Here are some points, each followed by its number:
0.52 & -0.07 & -1.82 & 0.58 & -0.25 & 0.40 & 0.61 & 0.38 & 0.38 & 1.05 & -0.05 & -1.15 \\ 0
0.16 & 0.04 & 0.02 & -0.63 & 0.43 & 0.28 & 0.06 & 0.94 & -0.47 & 1.34 & 0.08 & -0.30 \\ 1
0.33 & 0.05 & -2.00 & 0.39 & -0.61 & 0.57 & 0.83 & 0.46 & 0.61 & 0.90 & 0.05 & -0.93 \\ 2
-0.32 & 0.42 & -0.72 & 1.43 & -1.41 & 0.30 & 0.52 & 0.53 & 1.38 & -2.43 & -0.87 & -1.01 \\ 3
0.30 & -0.14 & -2.15 & 0.57 & -0.69 & 0.50 & 0.63 & 0.06 & 0.78 & 0.53 & 0.00 & -0.71 \\ 4
0.22 & -0.31 & -2.08 & 0.73 & -0.90 & 0.33 & 0.38 & 0.04 & 0.77 & 0.39 & 0.37 & -0.50 \\ 5
0.46 & -0.04 & -1.71 & 0.82 & -0.96 & 0.35 & 0.91 & 0.22 & 0.43 & 0.40 & -0.05 & -0.56 \\ 6
0.46 & 0.51 & -1.26 & 0.06 & -0.24 & 0.72 & 0.98 & 1.35 & 0.29 & 1.88 & 0.12 & -1.40 \\ 7
0.08 & -0.10 & -2.32 & 0.85 & -0.43 & 0.26 & 0.52 & 0.13 & 0.87 & 0.81 & 0.27 & -0.76 \\ 8
0.24 & -0.10 & -1.64 & 0.49 & -0.58 & 0.36 & 0.82 & 0.21 & 0.93 & 0.79 & -0.19 & -0.65 \\ 9
0.37 & 0.82 & -1.04 & 0.23 & -0.37 & 0.48 & 1.40 & 1.71 & -0.26 & 2.40 & 0.44 & -1.63 \\ 10
-0.26 & -0.72 & 4.84 & -2.42 & 1.96 & -1.39 & -1.73 & -1.82 & -1.11 & -0.33 & 0.03 & 3.45 \\ 11
0.17 & 0.35 & -0.41 & 1.04 & -1.53 & 0.28 & 0.95 & 0.69 & 0.86 & -2.29 & -0.46 & -0.98 \\ 12
0.05 & -0.04 & -0.23 & 0.01 & -0.04 & -0.22 & -0.11 & -0.22 & 0.14 & 0.01 & -0.16 & 0.00 \\ 13
-0.36 & -0.67 & 4.61 & -2.25 & 2.15 & -1.08 & -1.77 & -1.50 & -1.23 & -0.41 & 0.32 & 3.25 \\ 14
0.30 & -0.37 & -2.07 & 0.62 & -0.34 & 0.31 & 0.95 & 0.06 & 0.69 & 0.42 & -0.03 & -0.96 \\ 15
0.37 & -0.10 & -2.38 & 0.38 & -0.67 & 0.53 & 1.00 & 0.27 & 0.66 & 0.76 & -0.20 & -1.24 \\ 16
0.13 & -0.10 & -0.21 & 0.10 & -0.01 & -0.16 & -0.04 & -0.35 & 0.48 & 0.07 & -0.17 & 0.51 \\ 17
0.33 & -0.21 & -1.75 & 0.53 & -0.68 & 0.48 & 0.99 & -0.14 & 0.36 & -0.02 & -0.09 & -0.55 \\ 18
-1.80 & 0.92 & -2.92 & -0.67 & 1.02 & 1.26 & 0.08 & -0.61 & -0.45 & 1.68 & 1.72 & -2.44 \\ 19
0.31 & -0.58 & -1.96 & 0.66 & -0.78 & 0.34 & 0.80 & 0.05 & 0.60 & 0.28 & 0.10 & -0.61 \\ 20
-0.54 & -0.83 & 4.88 & -1.94 & 2.14 & -1.61 & -1.52 & -1.51 & -1.25 & -0.73 & 0.47 & 3.20 \\ 21
0.30 & 0.42 & -1.20 & 0.12 & -0.13 & 0.71 & 0.58 & 1.24 & -0.03 & 1.60 & 0.17 & -1.50 \\ 22
0.15 & -0.20 & -1.90 & 0.52 & -0.49 & 0.25 & 1.12 & -0.03 & 0.57 & 0.56 & -0.10 & -0.94 \\ 23
0.01 & -0.13 & -0.09 & 1.09 & -2.06 & 0.04 & 0.81 & 0.45 & 0.49 & -3.44 & -0.80 & -0.64 \\ 24
0.37 & 0.53 & -0.97 & -0.06 & -0.05 & 0.80 & 0.58 & 1.57 & -0.12 & 2.04 & 0.23 & -1.82 \\ 25
-0.02 & -0.71 & 2.76 & -1.17 & 1.44 & -0.79 & -1.27 & -0.85 & -0.82 & -0.34 & 0.16 & 2.52 \\ 26
0.07 & -0.63 & -0.33 & -0.05 & -0.05 & 0.16 & 0.31 & -0.50 & 0.24 & 0.29 & -0.04 & 0.25 \\ 27
0.17 & -0.38 & -1.40 & 0.74 & -1.10 & 0.34 & 0.90 & 0.21 & 0.58 & -0.51 & -0.17 & -0.68 \\ 28
-0.14 & -0.31 & 3.31 & -1.66 & 1.50 & -0.93 & -1.42 & -0.74 & -0.92 & 0.49 & 0.16 & 1.79 \\ 29
-0.14 & 0.70 & -2.37 & 3.01 & -0.54 & 0.58 & 0.09 & -0.32 & 1.69 & -0.51 & -0.95 & -0.50 \\ 30
0.34 & -0.09 & -2.20 & 0.84 & -0.69 & 0.18 & 1.06 & 0.00 & 0.63 & 0.18 & 0.06 & -0.39 \\ 31
-0.31 & -0.69 & 2.85 & -1.58 & 1.44 & -1.09 & -1.10 & -1.24 & -0.75 & -0.15 & 0.18 & 2.24 \\ 32
Which five points above are nearest to each new point? Their numbers follow each, nearest first.
-0.23 & 0.49 & -2.27 & 2.98 & -0.78 & 0.67 & -0.19 & -0.31 & 1.44 & -0.53 & -1.14 & -0.53 \\ 30 31 28 5 8
-0.21 & -0.36 & 3.13 & -1.59 & 1.38 & -0.72 & -1.14 & -0.54 & -1.20 & 0.28 & -0.17 & 1.77 \\ 29 32 26 14 21
0.14 & -0.01 & -0.47 & 1.40 & -1.50 & 0.16 & 0.60 & 0.51 & 0.56 & -2.08 & -0.57 & -0.74 \\ 12 3 24 28 18
-1.65 & 0.45 & -0.62 & -1.01 & 1.43 & 0.76 & -0.51 & -0.54 & -0.83 & 0.85 & 1.24 & -0.58 \\ 1 19 13 27 17
0.42 & 0.15 & -1.69 & 0.86 & -1.18 & 0.31 & 0.93 & 0.13 & 0.98 & -0.48 & -0.25 & -1.05 \\ 28 6 18 31 20
0.23 & 0.26 & 0.05 & 1.09 & -2.10 & 0.15 & 0.39 & 0.94 & 0.51 & -3.13 & -0.81 & -0.89 \\ 24 12 3 28 18
0.05 & 0.14 & -0.27 & 1.17 & -1.22 & 0.34 & 0.67 & 0.99 & 0.41 & -1.59 & -0.30 & -1.11 \\ 12 3 28 24 18
-0.06 & 0.55 & -0.29 & 0.88 & -1.24 & 0.27 & 0.81 & 1.08 & 0.55 & -1.72 & -0.71 & -1.04 \\ 12 3 24 28 18
-0.24 & 0.44 & -0.75 & 1.49 & -1.44 & 0.30 & 0.49 & 0.64 & 1.39 & -2.41 & -0.99 & -0.93 \\ 3 12 24 28 30
-0.17 & 0.31 & -1.83 & 2.57 & -0.90 & 0.42 & 0.19 & -0.05 & 1.33 & -1.16 & -0.72 & -0.76 \\ 30 3 28 31 12
0.25 & 0.36 & -1.13 & 0.31 & -0.49 & 0.67 & 0.97 & 1.52 & -0.04 & 0.66 & -0.02 & -1.38 \\ 22 7 2 25 0
-0.29 & 0.47 & -1.99 & 2.79 & -1.12 & 0.54 & 0.36 & -0.05 & 1.09 & -1.06 & -0.96 & -0.83 \\ 30 3 28 31 6
-0.75 & 0.55 & -2.62 & 3.29 & -0.70 & 0.37 & -0.52 & -0.17 & 1.43 & -0.60 & -0.62 & -0.76 \\ 30 8 5 31 4
-0.27 & 0.33 & -2.51 & 3.21 & -0.53 & 0.43 & -0.19 & -0.37 & 1.51 & -0.54 & -0.71 & -0.75 \\ 30 8 31 5 4
-1.27 & 0.93 & -2.76 & -0.27 & 0.65 & 1.31 & 0.42 & -0.04 & -0.45 & 1.70 & 1.42 & -1.92 \\ 19 22 25 7 2
0.48 & 0.39 & 0.11 & -0.39 & 0.48 & 0.09 & -0.10 & 0.71 & -0.24 & 1.31 & 0.20 & -0.30 \\ 1 13 17 27 22
0.30 & 0.17 & -2.10 & 0.48 & -0.79 & 0.40 & 0.84 & 0.25 & 0.29 & 0.69 & 0.24 & -1.00 \\ 2 4 16 23 6
-0.38 & 0.49 & -2.66 & 3.32 & -0.44 & 0.62 & 0.05 & 0.01 & 1.05 & -0.62 & -0.43 & -0.89 \\ 30 8 31 5 4
0.36 & 0.45 & -1.13 & -0.03 & -0.30 & 0.61 & 1.03 & 1.32 & 0.14 & 1.65 & 0.01 & -1.35 \\ 7 22 25 10 0
-1.90 & 1.02 & -3.32 & -0.36 & 0.87 & 1.50 & 0.30 & -0.52 & -0.40 & 1.43 & 1.81 & -2.02 \\ 19 8 22 2 16
-0.17 & 0.34 & -0.42 & 0.70 & -1.78 & 0.25 & 0.67 & 0.69 & 0.24 & -1.51 & -0.69 & -1.14 \\ 12 3 28 24 18
0.09 & -0.21 & -1.92 & 0.53 & -0.49 & 0.30 & 1.18 & -0.01 & 0.38 & 0.61 & -0.10 & -0.97 \\ 23 15 16 4 2
-0.11 & 0.44 & -2.29 & 0.34 & -0.43 & 0.75 & 0.67 & -0.14 & 0.60 & 0.09 & 0.04 & -0.96 \\ 4 23 15 18 16
0.10 & 0.45 & -0.16 & 0.80 & -1.18 & 0.20 & 0.89 & 0.91 & 0.18 & -1.58 & -0.48 & -1.16 \\ 12 3 28 24 18
-0.58 & 0.51 & -2.70 & 3.45 & -0.38 & 0.29 & -0.53 & -0.15 & 1.50 & -0.70 & -0.92 & -0.91 \\ 30 8 31 3 5
-1.53 & 0.90 & -1.84 & -0.26 & 0.37 & 1.18 & 0.27 & 0.09 & -0.42 & 0.28 & 0.90 & -1.60 \\ 19 22 2 0 23
-0.25 & 0.38 & -0.77 & 1.60 & -1.85 & 0.22 & 0.33 & 0.22 & 0.74 & -2.21 & -0.87 & -0.92 \\ 3 12 24 28 18
0.74 & 1.30 & -2.61 & 0.23 & -0.73 & 1.28 & 0.16 & 0.34 & -1.44 & 0.51 & 1.47 & -2.55 \\ 22 0 25 2 16
-0.02 & 0.43 & -2.28 & 2.38 & -0.36 & 0.59 & 0.08 & 0.22 & 1.04 & 0.23 & -0.54 & -1.01 \\ 30 8 4 31 5
-0.40 & 0.28 & -0.12 & 0.96 & -2.30 & 0.13 & 0.58 & 0.35 & 0.43 & -2.86 & -0.90 & -1.00 \\ 24 12 3 28 18
-0.14 & 0.36 & -0.42 & 0.73 & -1.80 & 0.36 & 0.65 & 0.59 & 0.29 & -1.64 & -0.51 & -1.08 \\ 12 3 28 24 18
-0.20 & 0.07 & -0.78 & 2.04 & 0.11 & -0.17 & -0.69 & -0.38 & 0.90 & -0.45 & -0.82 & 0.28 \\ 17 13 30 27 28
0.05 & 0.33 & -0.70 & 0.89 & -1.77 & 0.18 & 0.76 & 0.61 & 0.55 & -2.03 & -0.48 & -0.94 \\ 12 3 24 28 18
-0.26 & 0.16 & 0.27 & 1.31 & -2.26 & -0.27 & 0.81 & 0.96 & 0.30 & -2.67 & -0.65 & -0.84 \\ 24 12 3 28 18
-0.39 & 0.48 & -2.36 & 3.46 & -0.79 & 0.24 & -0.30 & -0.12 & 1.82 & -0.29 & -0.72 & -0.73 \\ 30 8 5 31 4
0.19 & 0.57 & 0.41 & -0.60 & 0.48 & 0.19 & 0.18 & 0.46 & -0.58 & 1.56 & 0.22 & -0.46 \\ 1 13 22 27 25
0.52 & -0.26 & -2.14 & 0.85 & -0.26 & 0.30 & 0.67 & -0.09 & 0.63 & 0.53 & -0.01 & -0.99 \\ 15 4 23 8 20
0.20 & -0.19 & -1.52 & 0.75 & -0.80 & 0.22 & 1.03 & 0.21 & 0.64 & -0.51 & -0.20 & -0.98 \\ 28 18 6 20 31
0.62 & 0.93 & -2.70 & 0.27 & -0.49 & 0.93 & -0.29 & 0.01 & -1.47 & 0.61 & 1.41 & -1.92 \\ 0 22 2 16 8
-0.17 & 0.21 & 0.21 & 0.75 & -2.05 & 0.29 & 1.11 & 0.87 & 0.20 & -3.28 & -0.84 & -0.78 \\ 24 12 3 28 18
0.46 & 0.26 & -1.22 & 0.38 & -0.16 & 0.93 & 1.33 & 1.82 & 0.10 & 2.52 & 0.65 & -1.62 \\ 10 7 25 22 0
0.28 & -0.09 & -2.14 & 0.77 & -0.63 & 0.32 & 0.98 & -0.04 & 0.56 & 0.25 & -0.07 & -0.63 \\ 31 4 15 20 18
0.02 & 0.04 & -1.53 & 1.11 & -0.99 & 0.55 & 0.77 & 0.17 & 0.67 & -0.45 & -0.09 & -1.01 \\ 28 18 6 20 31
0.17 & -0.11 & -1.39 & 0.44 & -0.97 & 0.17 & 0.79 & 0.47 & 0.67 & -0.69 & -0.12 & -0.75 \\ 28 18 6 20 31
0.59 & 1.03 & -1.39 & 0.18 & -0.26 & 0.58 & 0.30 & 1.02 & -0.33 & 1.31 & 0.18 & -1.20 \\ 22 7 25 0 2
0.94 & 1.31 & -2.60 & 0.23 & -0.66 & 1.30 & 0.18 & 0.46 & -1.49 & 0.47 & 1.48 & -2.74 \\ 22 25 0 2 7
-1.97 & 1.10 & -2.56 & -0.80 & 1.15 & 1.55 & 0.04 & -0.21 & -0.83 & 1.51 & 1.55 & -1.87 \\ 19 22 25 7 0
-0.32 & 0.33 & -0.16 & 0.96 & -2.23 & 0.11 & 0.63 & 0.46 & 0.45 & -2.88 & -0.81 & -1.03 \\ 24 12 3 28 18
0.11 & -0.40 & -0.10 & -0.01 & -0.07 & 0.20 & 0.13 & -0.33 & 0.41 & 0.34 & 0.01 & -0.11 \\ 27 13 17 1 9
0.14 & 0.02 & -1.44 & 0.79 & -0.90 & -0.06 & 0.86 & 0.24 & 0.79 & -0.60 & -0.02 & -0.64 \\ 28 18 6 31 20
0.10 & 0.35 & -2.27 & 0.56 & -0.87 & 0.26 & 0.72 & -0.09 & 0.83 & 0.26 & -0.14 & -0.90 \\ 4 31 23 15 16
-0.02 & -0.03 & 0.08 & 1.63 & -1.71 & 0.08 & 0.51 & 0.70 & 0.58 & -3.01 & -0.62 & -0.77 \\ 24 12 3 28 18
0.16 & 0.38 & -0.57 & 0.97 & -1.36 & 0.09 & 0.79 & 0.79 & 0.22 & -2.16 & -0.08 & -1.40 \\ 12 3 24 28 18
0.17 & 0.38 & 0.46 & -0.41 & 0.34 & 0.06 & 0.50 & 0.85 & -0.45 & 1.63 & 0.40 & -0.31 \\ 1 22 13 25 7
0.28 & 0.31 & -1.82 & -0.01 & -0.19 & 0.71 & 0.56 & 1.04 & 0.00 & 1.72 & -0.04 & -1.37 \\ 22 7 25 0 2
0.38 & 0.63 & -1.11 & -0.32 & 0.29 & 0.90 & 0.97 & 1.03 & -0.31 & 2.24 & 0.37 & -1.79 \\ 25 22 7 10 0
